Each row has a name. Each question is about the rows just above it. Places in a row count from 0.

Q_759: [130 139 125 139 128 170 141 115 141 169 132 136 170 124 149 168 137 162
 139 127 151 134 134 131 128  91 170 170 118 108 118 114 140 110 170]
Q_474: [121 109 152 149 132  81 139 143 161 144 118 131 102  94 144  99  76  79
 151 150 112  94  68 130 159  99 150 148  68 142 130 150 143 129 122]
Q_972: [143 113 156 205  99 101 131 124 155 158 129 135 126 155 131 202 125 175
 162 119 163 177 163 132  85  61 151  99 118  53  73 118 123 178 129]
Q_970: [101 136 135 225 132 123 118  90  69 115 114 126 132 137  96 167 129 136
 126  96 140 105 127  53 133 109 235  53  96 126 123 110 107 157 131]
Places of [144] in row Q_474:  9 14
At which places does Q_759 hold [139]?  1 3 18
Places of [96] in row Q_970:  14 19 28
Every place of [170] in Q_759:  5 12 26 27 34
Every place of [119] in Q_972:  19
Places of [126] in row Q_970:  11 18 29
Every place of [102] in Q_474:  12

Q_296: [95 46 46 46]
Q_982: [185 167 215 147]
Q_65: [ 46 107  40 107]
Q_145: [45 45 45 45]
Q_753: [115 106  84 115]
Q_655: [152  56 218 136]
At which places does Q_145 hold [45]?  0 1 2 3
At which places does Q_655 hold [218]?  2
Every place of [115] in Q_753:  0 3
Places of [215] in row Q_982:  2
At which places does Q_296 hold [46]?  1 2 3
At which places does Q_65 hold [107]?  1 3
Places of [106] in row Q_753:  1

Q_273: [122 102  58  79 102  86  99  97  79 103]
Q_120: [ 34 127 143 133  77 101 101 143  77 124]
Q_112: [163 192  65 156  15 163 112  61 163  31]
Q_922: [130 204 126 167  78 189 142  86  73  66]
Q_576: [116 143 143 115 124 145 142 122 116 116]
Places of [122] in row Q_273:  0
Every place of [163] in Q_112:  0 5 8
At which places does Q_576 hold [115]?  3
Places of [116] in row Q_576:  0 8 9
Every place of [101] in Q_120:  5 6
Every place of [156] in Q_112:  3

Q_253: [159 140 113 126 189 128 226 251 117  45]
Q_817: [120 146 152  58 186 151 240 152 146 120]
Q_301: [ 94 137 143  79 107  94 142 134 139 125]
Q_689: [210 138 112  28 100 176 160 129 164  41]
Q_560: [180 121 122   4 121 147 123 123 200 121]
Q_600: [166 125  96  95 109 150  61 125 125  61]
Every place of [152] in Q_817:  2 7
At which places does Q_301 hold [94]?  0 5
At which places does Q_600 hold [125]?  1 7 8
Places of [123] in row Q_560:  6 7
Every place of [146] in Q_817:  1 8

Q_495: [198  81  74 151 155 133 124 151  73  78  95 151  94 193 161  83  81]
Q_526: [198  81  74 151 155 133 124 113  73  78  95 109 103 145 137 117 111]
Q_585: [198  81  74 151 155 133 124 113  73  83  30 170 240 156 158 130 227]
At which places does Q_495 hold [151]?  3 7 11
Places of [155] in row Q_495:  4

Q_154: [148 146 166 170 153 152 172 163 150 154 157 160 151 157 151 154 163 162
 157 159 153 144 147 145 153 157 171 156 154 163 159 153 158 158 159 160
 165 156 155 153 159 146 157 147 146]
Q_686: [170 177 124 207  97 114 145  74  33 187 189 110  42 206 124 124 152 190
 124 145  49  73  24 147 184  49  82  32  71 149 188  96 189 136 133  49
 206 125 189  80 111  64 171  41 173]
Q_305: [105 165  27  98 205 192  43  64 157 205 168  59 156  62  87 191 205  43
 172 137  42 190 193 153 183  38  62 137  67 152 182 152 205  79  33 105
  90  15 111 111 115 205 148 143 190]
Places of [163] in row Q_154:  7 16 29
Every place of [205] in Q_305:  4 9 16 32 41
Every place of [170] in Q_686:  0
Every place of [124] in Q_686:  2 14 15 18

Q_748: [131 119  48 212]
Q_303: [199 200 133 112]
Q_740: [199 217 133  35]
Q_447: [211 211 211 211]
Q_151: [ 62  71  55 108]
Q_694: [ 62  54  54 132]
Every place of [54] in Q_694:  1 2
Places of [199] in row Q_303:  0
Places of [211] in row Q_447:  0 1 2 3
Places of [112] in row Q_303:  3
At which places does Q_303 hold [133]?  2
At which places does Q_740 hold [199]?  0

